In the data rows, zero lies at 4.5, halfway between 4 and 5.
Some points, one per row:
[1. 7. 5. 6. 4. 5. 3. 5. 5. 5. 5. 4. 3. 5. 9. 7. 4. 6. 4. 7. 3. 8. 4. 4.]
[1. 4. 4. 2. 1. 4. 1. 4. 6. 4. 6. 2. 5. 4. 4. 2. 3. 7. 3. 8. 5. 4. 6. 4.]
[2. 8. 4. 4. 2. 4. 0. 5. 6. 5. 6. 5. 5. 4. 7. 6. 5. 6. 4. 8. 1. 5. 2. 5.]
[7. 3. 4. 4. 6. 5. 5. 3. 4. 4. 5. 2. 6. 4. 2. 4. 6. 4. 6. 4. 4. 3. 4. 6.]
[0. 5. 3. 4. 4. 3. 4. 4. 5. 4. 5. 4. 3. 6. 7. 5. 4. 4. 5. 9. 2. 8. 2. 4.]
[3. 6. 5. 6. 3. 4. 3. 4. 5. 5. 5. 6. 5. 5. 5. 7. 4. 6. 3. 9. 1. 8. 3. 3.]
[9. 2. 5. 3. 6. 3. 4. 2. 5. 9. 5. 2. 5. 5. 3. 5. 3. 4. 5. 2. 4. 4. 4. 2.]
[7. 5. 5. 6. 2. 2. 3. 6. 6. 2. 4. 5. 7. 3. 2. 7. 6. 4. 5. 2. 5. 4. 3. 4.]
[3. 3. 3. 3. 0. 5. 1. 6. 6. 7. 5. 6. 3. 4. 5. 4. 3. 6. 4. 4. 5. 4. 1. 5.]
[4. 4. 5. 4. 2. 5. 8. 5. 3. 5. 0. 5. 0. 6. 5. 3. 3. 5. 3. 5. 4. 7. 9. 4.]
[5. 7. 5. 6. 7. 7. 5. 4. 7. 7. 5. 5. 0. 4. 4. 0. 6. 2. 7. 5. 3. 7. 5. 4.]
[9. 1. 6. 4. 4. 5. 5. 0. 4. 5. 3. 4. 4. 2. 5. 2. 6. 4. 4. 5. 5. 7. 5. 4.]
[5. 2. 3. 4. 5. 4. 2. 3. 5. 6. 5. 3. 4. 4. 2. 4. 1. 3. 6. 3. 5. 5. 2. 5.]
[6. 5. 5. 5. 3. 3. 3. 7. 2. 5. 4. 3. 3. 8. 2. 4. 5. 0. 7. 3. 5. 4. 5. 6.]
[6. 1. 6. 2. 4. 3. 3. 7. 4. 5. 7. 3. 5. 3. 3. 4. 1. 6. 6. 5. 7. 3. 3. 6.]
[4. 4. 4. 4. 6. 4. 6. 5. 5. 4. 3. 6. 0. 6. 6. 5. 8. 5. 4. 4. 1. 3. 3. 2.]
[3. 4. 5. 3. 6. 6. 5. 5. 4. 8. 5. 4. 5. 8. 4. 2. 7. 5. 4. 2. 5. 2. 3. 3.]
[2. 4. 3. 4. 7. 2. 8. 5. 2. 2. 5. 4. 5. 5. 2. 7. 8. 5. 4. 6. 2. 5. 9. 7.]
[1. 7. 5. 3. 7. 3. 5. 5. 3. 5. 5. 4. 6. 6. 4. 4. 1. 6. 2. 6. 3. 7. 5. 6.]
[5. 4. 1. 7. 9. 5. 4. 3. 2. 5. 4. 4. 3. 4. 6. 2. 6. 5. 4. 5. 4. 3. 5. 5.]
[1. 6. 5. 6. 3. 6. 5. 1. 7. 3. 5. 4. 3. 5. 7. 6. 5. 6. 4. 6. 3. 7. 4. 1.]
Then 10 other points, each followed by its number:
[5. 5. 5. 5. 3. 4. 6. 5. 5. 6. 5. 6. 8. 3. 0. 7. 8. 2. 5. 6. 5. 6. 7. 5.] 0
[3. 0. 5. 4. 4. 7. 4. 2. 4. 6. 3. 6. 6. 2. 6. 5. 6. 5. 4. 7. 4. 5. 3. 5.] 1
[5. 1. 7. 2. 1. 3. 2. 4. 6. 6. 6. 3. 6. 5. 4. 4. 2. 3. 5. 3. 5. 2. 1. 6.] 2
[2. 4. 3. 5. 8. 6. 5. 4. 0. 4. 3. 6. 4. 6. 7. 7. 5. 4. 5. 6. 2. 8. 8. 7.] 3
[6. 5. 6. 5. 4. 2. 2. 8. 5. 4. 4. 3. 8. 6. 3. 6. 7. 5. 6. 3. 7. 3. 2. 5.] 4
[5. 8. 5. 4. 3. 4. 5. 7. 5. 7. 6. 2. 4. 8. 5. 1. 4. 0. 6. 3. 5. 5. 3. 3.] 5
[6. 6. 5. 6. 4. 4. 3. 8. 6. 1. 4. 5. 6. 4. 4. 7. 6. 6. 3. 4. 6. 2. 2. 6.] 6
[5. 3. 4. 7. 6. 6. 5. 4. 3. 4. 3. 5. 5. 6. 7. 5. 6. 6. 3. 6. 3. 6. 8. 5.] 7
[5. 3. 3. 6. 6. 6. 7. 4. 5. 4. 4. 5. 4. 7. 8. 3. 4. 7. 6. 3. 2. 3. 4. 1.] 8
[3. 5. 6. 4. 5. 5. 6. 5. 1. 5. 0. 5. 0. 8. 7. 1. 6. 3. 3. 5. 2. 7. 5. 5.] 9
Which three of these numbered points are nearest to each point below, looking only along the 2 directions in which the first points spread most? Their numbers follow each, nearest first.
[3. 3. 4. 5. 5. 5. 6. 5. 1. 3. 3. 6. 3. 7. 7. 3. 5. 6. 3. 7. 0. 8. 8. 5.] > 3 9 7
[8. 2. 7. 2. 5. 3. 5. 3. 4. 6. 6. 3. 5. 4. 4. 4. 2. 4. 5. 3. 5. 2. 1. 7.] > 4 2 5
[3. 4. 7. 4. 3. 4. 6. 5. 4. 4. 9. 7. 6. 2. 3. 6. 2. 5. 5. 2. 7. 0. 7. 6.] > 4 6 5
[4. 3. 5. 2. 2. 2. 5. 6. 6. 3. 6. 5. 7. 4. 2. 6. 0. 5. 4. 3. 7. 2. 2. 5.] > 2 4 6
[4. 4. 5. 7. 6. 6. 6. 7. 4. 5. 3. 5. 2. 6. 5. 2. 5. 3. 5. 5. 4. 4. 2. 4.] > 8 0 7
[3. 7. 5. 3. 6. 4. 7. 4. 1. 4. 5. 5. 4. 2. 4. 5. 4. 6. 4. 4. 7. 4. 9. 7.] > 8 0 7
[7. 7. 6. 5. 4. 4. 3. 5. 5. 6. 6. 2. 3. 6. 3. 2. 5. 3. 5. 6. 4. 6. 3. 7.] > 5 0 1
[3. 2. 5. 6. 5. 4. 4. 3. 7. 5. 2. 6. 3. 3. 8. 6. 4. 4. 5. 6. 1. 4. 2. 4.] > 1 8 6
[4. 6. 4. 6. 9. 8. 6. 5. 5. 5. 3. 5. 2. 5. 6. 4. 5. 5. 2. 6. 3. 2. 3. 3.] > 7 8 3
Now 10 new points, numbered from 0 again:
[1. 4. 3. 3. 2. 3. 2. 5. 7. 5. 1. 4. 3. 2. 4. 6. 2. 1. 6. 6. 4. 3. 3. 5.] 0
[4. 3. 4. 7. 7. 5. 6. 5. 2. 5. 4. 3. 3. 9. 5. 4. 6. 6. 3. 5. 4. 7. 7. 4.] 1
[2. 3. 3. 4. 2. 4. 2. 4. 6. 5. 3. 4. 4. 3. 6. 6. 3. 5. 3. 5. 6. 5. 2. 6.] 2
[6. 6. 4. 6. 6. 2. 4. 4. 5. 6. 5. 6. 5. 4. 5. 6. 7. 4. 4. 6. 4. 4. 7. 3.] 3
[4. 7. 4. 5. 4. 3. 2. 3. 6. 5. 5. 7. 6. 4. 6. 4. 3. 5. 4. 4. 6. 9. 5. 3.] 4
[6. 2. 4. 3. 2. 2. 4. 4. 4. 5. 3. 3. 4. 4. 4. 4. 0. 4. 7. 4. 5. 4. 3. 8.] 5
[2. 6. 3. 1. 5. 3. 6. 5. 3. 4. 3. 6. 5. 2. 3. 6. 5. 4. 4. 5. 5. 8. 5. 7.] 6
[5. 4. 2. 7. 8. 5. 7. 6. 1. 3. 6. 4. 3. 4. 7. 4. 7. 6. 1. 5. 1. 5. 6. 3.] 7
[6. 2. 4. 2. 2. 4. 3. 4. 4. 4. 6. 5. 4. 4. 3. 5. 0. 2. 6. 4. 7. 1. 6. 6.] 8
[5. 4. 5. 5. 5. 9. 5. 4. 1. 4. 3. 5. 2. 6. 5. 3. 4. 5. 3. 1. 3. 2. 2. 2.] 9
The same question for these:
[5. 7. 5. 6. 1. 5. 5. 5. 4. 4. 7. 4. 7. 3. 2. 5. 6. 7. 5. 1. 8. 3. 4. 4.] > 5 8 0
[4. 5. 6. 7. 4. 4. 2. 5. 6. 3. 5. 5. 5. 6. 4. 5. 3. 6. 6. 6. 2. 6. 3. 6.] > 4 0 2
[6. 4. 3. 6. 5. 5. 6. 3. 5. 9. 4. 4. 5. 8. 6. 3. 7. 1. 3. 2. 5. 2. 4. 3.] > 9 3 1
[5. 5. 3. 4. 5. 5. 4. 5. 5. 6. 4. 3. 6. 6. 4. 5. 9. 2. 5. 4. 5. 2. 4. 1.] > 9 3 6
[3. 5. 3. 7. 5. 5. 6. 5. 6. 6. 4. 5. 2. 5. 3. 3. 6. 5. 5. 4. 3. 4. 3. 6.] > 3 6 9
[3. 5. 5. 5. 2. 3. 2. 4. 5. 2. 6. 6. 2. 5. 6. 7. 5. 4. 4. 7. 2. 7. 5. 5.] > 4 6 2
[8. 1. 4. 1. 5. 6. 6. 4. 3. 6. 4. 3. 6. 2. 4. 3. 2. 5. 4. 4. 7. 2. 4. 5.] > 8 5 9
[9. 1. 4. 5. 5. 3. 4. 3. 5. 7. 5. 2. 8. 4. 1. 3. 6. 4. 5. 2. 6. 4. 5. 4.] > 8 5 9
[4. 7. 4. 6. 8. 5. 8. 3. 3. 4. 2. 5. 2. 6. 6. 1. 5. 5. 3. 6. 3. 8. 7. 7.] > 7 1 3
